Y: a few groups of rows, each row roughly a mix of its group's hidden directions
Y (136 x 10)
[[ 17 -40  17 -15   9 -37  18 -21 -16  -5]
 [-10 -46 -15  32   3  18 -29  -5 -13  -6]
 [-51   2  -7   0  13 -29   5  28   1 -20]
 [  6  44  28  18  -5 -36 -16 -13   5  -5]
 [-31  20 -43 -12  29 -13  -3   3 -13 -17]
 [ -5  33  -8  42  17 -19  -8 -19 -29   8]
 [ 37 -36 -18  21 -25 -19  -8  -7 -21   0]
 [ 11  18  -7  38 -21 -18  11  30  17 -30]
 [ 30   7  -7   2 -16 -22  36  11  -7 -41]
 [ -9   1 -19 -38  26  21 -26 -17  -8  30]
 [  3   1  18 -31 -26  14 -36  -6 -35  14]
 [-11   5  -6   3  11 -17  -9  58 -24  18]
 [ 17  11  16 -32  -2 -37  22   7  10  35]
 [ -8   6  -8  28  10 -26  14 -51  -2 -19]
 [ -3  20   7 -41  -2   8   7 -33 -20 -34]
 [-13   6  43 -36   6   1  -1 -18 -32 -13]
 [  4  21  -9  45  36  17 -20   7 -15  -7]
 [  0   0  13 -21  33 -26 -44 -19  16   0]
 [ 16 -20  -2 -35 -49  -8 -20   2  -7   9]
 [-14 -29 -28  27  12 -40  18  -6  12   8]
 [  0 -18  -4  18   4 -18 -46  21 -25 -26]
 [-57  -3  16  -1  -7  20  23   6  19   4]
 [ 17   7  -2  57 -16 -15  12   5  22 -14]
 [-17 -33 -18  16  30  16 -29  13 -16 -22]
 [ 15 -19  11 -40 -14  11  26 -32   9 -23]
 [ 14  31  23 -20   7  -7  44 -19  14 -16]
 [-29  20   6 -11  34 -36 -18   1  25   3]
 [-24  12  34 -28 -17  16   5 -39 -13  -2]
 [-42   3 -24 -21 -12   5  35  20  -5  17]
 [  5   5 -30 -26 -17  -6  24  21 -43  -5]
 [ 22  13   0 -35  11  18  29 -39  15   0]
 [-30 -33   9 -16 -10 -37  -8  -7  31   2]
 [-32  15   0  13  -3   2 -16  53  -2  19]
 [ 17  39   2  -1  42 -10 -26 -13   9  17]
 [ 54  18 -13  -6  -3  14   0 -10 -31  12]
 [  8 -12 -15  33 -40  19  10  18  28  10]
 [-30 -35  -8 -22  -4  33 -10   7 -25 -19]
 [ 27 -16 -18   4  18 -26 -18  34  18  28]
 [ 61  -2  17  -3   0 -20  12 -15   8 -11]
 [-12  22 -24  58  10  -9   4   4   7   5]
 [  3  -4  31  -3 -15  -7  54  14  20  -7]
 [ 31  15   7   9  36 -44   5   1  16  10]
 [ -8  -1  -5 -35   6  20  -7  16 -42 -33]
 [-14  -4   7   9  33  -2 -37 -13 -11 -43]
 [  6  21 -18  39  -3 -36  23  10  12  22]
 [-22  14 -45 -16  -4  14  10 -31  -7 -24]
 [ -4 -23   9  22   3 -46  23 -28   2 -18]
 [-11  -4   5 -10  47  13 -34  27 -18   7]
 [ 21  39  13 -26  19  22  -4 -20  14  25]
 [-22 -13  13 -31  -2 -23  -9 -29 -40   4]
 [  8  26   9  24 -17 -27 -22 -20   4 -40]
 [ 18  33  47 -24  -8   3  21   3   7   8]
 [  1 -22  35 -39 -16  29  -6  -5   5  20]
 [-59  33  -5  -6   8  14   1  -5  -2   2]
 [ 25  13  17  50  13  15 -11 -16  23   9]
 [-17   6  37 -23  39   0  -7  -8 -29 -17]
 [ 11   6 -35  25   9  -8 -40  12 -24  20]
 [-20 -34  17  16  11 -14 -21 -22 -34 -20]
 [-11   0  23  15   0  30 -29 -10   6  46]
 [ 35 -41   7  29  28   4  -6  -4  11 -11]
 [ -5  34  -3   8  46   0 -24 -20 -21  -9]
 [-15  29   8  28 -28  -1  33 -32   5  11]
 [ -6 -23  15  33 -13   4 -39  11 -21  26]
 [ -2  21 -10 -14  -1  41  33 -36  -7   5]
 [ 24   0  -8  19  12   0 -46 -33   7  22]
 [ -5 -18   8  40 -18   2  12 -13  40  24]
 [ 20 -15 -24  17  -7  47  -3  -8 -28  18]
 [-34 -44   0  -3 -26   8   8  -8  26  16]
 [ 38 -21  -4   9 -19  12  -2  34  33 -14]
 [-12   5  45  -9 -29  17  -1 -24 -28 -11]
 [-33  30 -36   8  35  13   8 -11  -2   1]
 [ -3  10 -24  16  31  29 -19  38  14  14]
 [-32 -10  12 -34  31 -17   4 -17 -30  -9]
 [ 29  22  -8  -3  17 -22  27  23 -25 -29]
 [-28  10 -11 -23 -29 -13 -12  31 -31 -15]
 [ 10  -5   2 -53 -19  21  -5   6  16 -30]
 [  3 -10 -38  22  32   9   5  32 -26  -2]
 [  3  31 -47  29  20   5 -15  -2   8 -10]
 [ 24  16  -9   6  28  11 -28 -26   9  38]
 [ 41  -2   0   0 -38 -29   6  24  -8  17]
 [  1  26  15  -3 -18  -1   1  15   2  59]
 [-33 -32  29  -9   2  12 -13  -9  11 -36]
 [ 13 -48  -2  14  26 -20  -7   6   7  32]
 [  6  -2  14  25 -28 -25 -13  27  28 -30]
 [ 22 -22 -25  11 -44 -19  -5   4  16  23]
 [ -4  36 -20  16  -9   1  20  46 -12 -10]
 [-10  23 -39  14  26  33   3   8  17 -20]
 [ -2   0   0  29  23 -44  33 -13  18   6]
 [ 16 -31 -27  -8 -12  12 -47  17 -10  -5]
 [-19  -1 -31 -23  18 -47 -16   7 -12  11]
 [-21 -27 -43   7 -22 -10  20  14 -19  18]
 [ 23 -44  -7   1 -33   5  -4  13   8  31]
 [ 16 -10 -19 -32 -26   2 -42 -19 -12  12]
 [ 35  19  29  -8 -17  37  18  -3  -8 -19]
 [ -2  19  36  10 -13  -6   4 -34  37  20]
 [-35  15 -12  -2  23  29 -20 -35  10  14]
 [-45   0   6  12  26   8 -32  -6  -6 -29]
 [  7  -6  16  14 -26   0  34   7  29  39]
 [-15   5 -12  14  34 -11  10  -5 -39  37]
 [-29 -30  -2  32   2  -1 -16  40 -12 -10]
 [ 36   0   3   9 -30 -25 -31  -6  -6  31]
 [ 44 -15  17 -17  -5  -2  32 -17 -27   2]
 [ -3  10 -26   0  35  21 -32  -2 -13  35]
 [ -9 -19  -5 -23  33  19  -5 -12 -12 -46]
 [ 34   3   7 -31  21   3  24 -25   1 -33]
 [  4  14  16 -21  -2 -55   4  12   2 -29]
 [ 30  36  23   6  12 -33  -3 -12  27   6]
 [-28 -17  21 -40   0   8 -15  -6 -39  -3]
 [  2 -29   8 -19  22 -30  25  -7 -37  15]
 [ 26 -21  12 -50 -15  13   4 -10  11 -22]
 [ -9 -22   5  -5   7 -51 -27   5  -2 -30]
 [-31   6  14  31   7  38 -24  -2 -25   1]
 [-50 -44  -8  -5  -8  -8  -6   7   8  -7]
 [ 24 -22  25  17  37 -13 -13  21   9 -26]
 [ 29  11 -28 -23  -6  -1   1   0  10 -50]
 [-25 -25  -8  -1  28 -26 -13  33 -11  27]
 [  4   5 -25  50   1 -24  21  12  17 -18]
 [-19 -33 -43 -17 -14 -12  25   8  16   5]
 [-13 -41  21 -26 -14 -24   5   2  25 -22]
 [ 13   5  -8 -44  19   3 -26 -26   1  31]
 [ 28  30 -29  23  12  18   7   6 -30  18]
 [-35 -15   3 -42 -24   5  26  14  -2 -12]
 [-11  14   6  33  44  -8 -19  -2  -8 -31]
 [ 28  32 -38  -4  32  -4 -20  -1  11  -7]
 [-17  25  -3 -25  48  10  24  16  10  -4]
 [ 21 -18   1 -20 -24  -2   9   2  35 -43]
 [-60   1  -5   0  19  -6  -6  15  -7  24]
 [-21 -42 -23   9 -34  17  20   7 -10  10]
 [-20   9  22  -5   0  21  -3 -56  -7  17]
 [-42  13  19   1 -16 -14 -22  41   1  -1]
 [ 53   1   2  12  -8 -33   8  23 -13  -6]
 [-21   4   0 -19 -30 -12  22  -1  -2  50]
 [ 21  -2 -12  53  -2  -7   6  15  34   6]
 [-39  -3  31   5   3   9  -5  -4 -16  45]
 [ -7   3  12  20   8 -29 -30  21 -22 -40]
 [ 21 -28 -15  -9   0  19 -39 -33   7  18]]
the three rows of each list that fit no group, in list order (the others fit one group, some only roughly)
  j349: [-14   8  10 -15 -16  30 -44  21  17  21]
  j279: [ 30 -21  -3 -37  15   9   1 -21 -10 -36]
  j219: [ 20 -22  13  51 -10 -12  -3   6  -2 -31]
  j719: [ 28  11   6  13   0  44  -8 -32 -26 -10]
  j441: [-31   2  33   6  24   2 -15 -26 -37  -4]
  j626: [-12 -10  18 -23   8   2 -18 -29  42  28]
  j827: [ 20 -11  20 -39 -33  21   9   4  -1  29]
  j413: [-13 -26 -35 -30 -12  27  11  18 -22  11]
  j403: [ 11   4  -1 -60   7 -26 -16  -1 -12  -7]
  j822: [ 15 -32 -12  -7 -38  12 -34  19  -5  16]
  j887: [-21   1  -7 -38 -17  -6   2   1  27 -44]
  j150: [ 32  -4  12 -33 -25 -20  16 -15 -16  28]
  j758: [ -3  -5   2  30  11  30 -14 -23  28  38]
  j98: [  2  15 -13  19 -22  17  18 -15  34 -41]

j719 j827 j150
  j131: [ 24 -34  32 -25   6 -30 -16   3 -10 -16]
  j763: [ 17  49  -2 -34  -6 -16  11 -20 -11 -12]
  j617: [ 21 -24  -1  20  18 -13   2  31 -20 -40]
  j239: [-14 -14 -12  20   7 -41  -1  26  24  31]
  j593: [ 21  44  32   9  -2   1  25  15   0 -24]
  j805: [-28   5  12 -10  31  14 -18 -17 -33 -32]
  j111: [ 17   9   5 -40 -14 -24 -26 -11 -21 -30]
  j656: [  3  17  17 -33 -43 -30 -16 -11  -7   1]
  j284: [-29  27  -4 -40  23  10   7  -4  12  29]
  j753: [  7  46 -16  -2 -26  -8  33  11 -18 -11]
  j394: [ -1  28   7   2  17 -26 -31  -1 -26 -37]
  j815: [-29  -4  -8  -8  38 -30 -24  27  11   9]

j239 j753 j815
  j231: [ -8  12  -5  36   3 -36  32  17 -25  -8]
  j487: [ -4 -26   3 -53  10 -22   5   5 -19 -19]
  j100: [-23  14  26 -30   4 -18  -2   0 -26  40]
  j374: [ -7  50  11  16   1 -13  17 -17  27 -21]
  j17: [-15  36  -1  18 -15  -2  47   0 -23 -10]
  j273: [ -5   6  16 -24  40 -28  36  -3  12 -11]
  j587: [ 13 -36  19 -27  17  -4  -8  11 -24  37]
  j528: [-13  -1 -46   4  37 -16  27 -11   1 -11]
  j865: [ 11 -21  27   6  14  26 -45 -21  14  -6]
  j997: [-23  18  38   7  11  15  17 -29 -19 -27]
  j4: [ 35   9  -8  -4 -16 -52   5  18  16   0]
  j816: [-15   1 -25   8  -5  25  -5 -14  11  54]
  j165: [  5 -12  -4 -19 -43  33   0  19 -24 -22]
  j857: [ -5  18  27  44  26  -6 -18   4  18 -23]

j374 j4 j165
  j708: [ 47   8  13  -4 -16  -7 -25  30 -26   2]
  j461: [ 31 -26  -5  53 -12   2 -12 -11  -2   1]
  j212: [ 22  -2  32   1  -6 -47  -8  26  20   7]
  j711: [-29   0 -41  -9   6  29 -23  -6 -15  25]
  j162: [ 29  -4 -22  32  20 -12 -27  20 -28   1]
  j263: [  0  14  42   8  -7  13 -31 -31 -12  24]
  j600: [-14  13  37   4  25  -8   1  15 -38 -29]
  j969: [ 20 -12 -20 -21 -10  28   1 -27 -10  42]
  j153: [ 29   6 -32  -4  12 -14 -34  35   6 -13]
  j630: [ -7 -49  22 -19  -2  -4  27  15   3  25]
  j10: [-31  -5   5 -10 -15  38  23  21 -20 -27]
  j774: [-13  12 -28 -10   9  -9  51  -6  -2 -29]
  j881: [ 10 -29 -50 -29  -5   5   2  -9 -19 -10]

j212 j600 j881
  j824: [-14   6  11 -24  38  13  14 -17 -41  12]
  j565: [  1   6 -21   0  48  12 -27 -28 -16 -16]
  j651: [ 16 -55  -4   4 -13  11  21  29   6   3]
  j570: [ 28   6  41 -24  -3 -21  -9 -16  20 -25]
  j995: [ 28 -29  -4 -10 -33 -18   1  36 -21  -4]
  j707: [ 39 -24  28  32  -5  -1  27   1  -2 -15]
  j640: [  9  53  24 -16 -12   9  20 -17   6  12]
  j446: [ -4  24  13 -36  28  39 -20 -11   2  -3]
  j611: [-47 -26 -18   8   3  10 -16   8   5 -34]
  j210: [  6  41  -3 -17  11 -20 -28 -25 -16 -26]
  j225: [ 39 -14  32  18  -3   6 -14  -6  -9  38]
  j731: [-29 -43  -6  26   4  23 -20 -16  15   8]
  j761: [  2  43 -26   9  17  12  24  -8  -1  36]
  j945: [-10  48  22  -2   8 -27   1  -2  -9 -33]

j824 j707 j611
  j698: [-45  38 -17 -12  -8   4  13  21 -15   7]
  j328: [ 39 -11  23  30 -11 -30  14  23   7  -3]
  j934: [ -9  -3 -17 -13  36 -23  11   7 -47  12]
  j882: [ -1  -7 -16  15   5  -8  33  -5 -13 -55]
  j864: [ 18  10 -27  10   7   6 -33  49   8   3]
  j660: [  8 -14  42  -7 -44   6  12   1  22 -15]
  j283: [-27  -8   2  30   6 -44 -29  -5  14 -14]
  j632: [  4  15 -25  -6  22  20  25 -48  -8   1]
  j618: [  0  13  20 -24   8  -7  18  -3  19  54]
  j511: [ -2  -5 -23  39 -34  20  21  -6 -14  25]

j882 j618 j511
  j88: [ 30  28   2 -29  -1 -48   6  -1  -2   2]
  j122: [-26  32 -18 -37  27  15   1   8 -12  17]
  j361: [-11 -31  31 -21 -33  20  14  -7  19 -17]
  j596: [ 13 -21 -13   4 -26   3  34  37  -4  29]
  j842: [-28  -5 -38 -16 -16  32 -20  -5 -21 -16]
  j855: [ 15   2 -22  -7  56  21   2 -12   1  20]
  j904: [ 32   0 -18  12  -1  10  11  -7  48  29]
  j398: [ 34  -6 -14   4   5 -29 -23 -23  15  36]
  j749: [-25  31  11   3 -14  -2 -17 -33  23  33]
  j994: [ 33  12 -31  -4  -6 -19  12  15  40  19]
  j574: [ 21  -5   5   3  -4  20  11 -38  33  36]
  j251: [-40   7  14  24  29  21   7 -20  26   7]
  j726: [ 11 -31 -20   4  16  24 -20  -3 -29 -36]
  j817: [ -7 -13  27 -25 -31  34  -4   8  33   1]
  j634: [ 51 -17   6 -17 -27 -17 -20 -15  -5   3]

j855 j904 j726
  j293: [ -5 -19 -23  -1   0 -16  31 -18  29 -40]
  j281: [ 30 -30  14  38  -7 -21 -21 -18  10 -12]
  j378: [-20  -2 -10  18 -10  20   7  54 -13 -21]
  j971: [-30  22  -7  27  10  29 -12   2  10 -39]
  j80: [ -8  41   7   7   3  27   7  18 -33  30]
  j914: [-14  -8  38 -14  -6  13 -42 -30   5   6]
  j576: [ -7  11 -12 -48  32  10 -14  29  -6   8]
  j993: [ 10  23  41 -31   4  33   2 -11  15 -13]
  j32: [ -3   0 -27  42  16   5   8  24  -2  38]
  j45: [-33  39  11  -6  25 -30  16  -8 -17   1]

j378 j971 j45
  j851: [  0   0  -6 -19  29  -4 -29  -7 -52  -4]
  j285: [ 35 -30  20 -15 -15  -6 -27  -7  31 -12]
  j351: [ 10  14 -11  36 -26  36   5  12 -10 -29]
  j996: [ 15  41  -1 -40  13  28  -8 -13  12  -1]
  j636: [-18 -28  -6 -55  -6 -19 -12 -13  -6   5]
  j245: [ 31  -1 -10  20   2  28 -18  28  26 -30]
  j288: [-15   6   3 -24   7  55  -1  12  -2 -28]
  j493: [ -3  -4 -24  37  -6  33   3  12  30 -26]
  j896: [-39   2   1  -3   3 -31 -12 -26   7 -39]
  j788: [ 37  -9 -35   2  -6 -10 -26  19 -27  19]

j851 j351 j996
  j724: [  1  -7   6 -19  46 -41  22   2   3  -8]
  j922: [  2  29 -33   3  24 -34  30  10  14  -7]
  j861: [ 26 -18  11  20   4  30 -13 -18   6  44]
  j839: [ 16   5  27 -10   6   9 -21 -24 -51  -8]
  j941: [-22  30  36 -38   6  12 -21  -7   6   2]
  j295: [ 34   3 -19 -26 -17   3 -36  19   1  26]
  j372: [-16  -7  19  -2 -26   8  14  27  11  50]
  j931: [ 16 -24  15   2  -4 -51   9  15 -26 -15]
  j259: [  5  23  -2  12  -3 -34  45 -13  24  18]
  j972: [ 16  -6  21  28  39  -6 -18 -31  14 -17]
  j314: [-20  -4 -12  -2 -26   9  29  43  -8  28]
  j867: [ 15  10  15 -17   2 -32 -10 -28  36  29]

j922 j839 j941
  j265: [ 43 -22  -1 -31  12   0   4 -13  -9 -34]
  j956: [-28  -4  26  23 -30 -20  11  38   5   0]
  j117: [-16  -6 -22  13  22   1 -25 -22  23  43]
  j276: [ 38 -30   4  -8   3 -37 -16  25  -6 -13]
  j648: [ -9 -42 -32   9  18  -3 -10  28 -22  14]
  j622: [ 17  11 -48  38  21 -15   7  -6   1  -3]
  j666: [-10 -23   1 -28  12  37 -24   6  13  35]
  j948: [-12   1 -12  28   0 -28  28  16  45  -6]
  j74: [  7  24 -11  32   8  21  29  -3  36 -22]
  j404: [ 22   3  43 -20 -25 -19  -4  13 -29 -12]
  j658: [-16 -34 -12 -12 -10 -21 -49  10  -7  -4]
  j333: [  8 -20 -53  -2   7  15 -23  16  10 -21]
  j385: [ 46   0  15  37  -2 -20 -10  -6  -6 -25]

j648 j948 j658
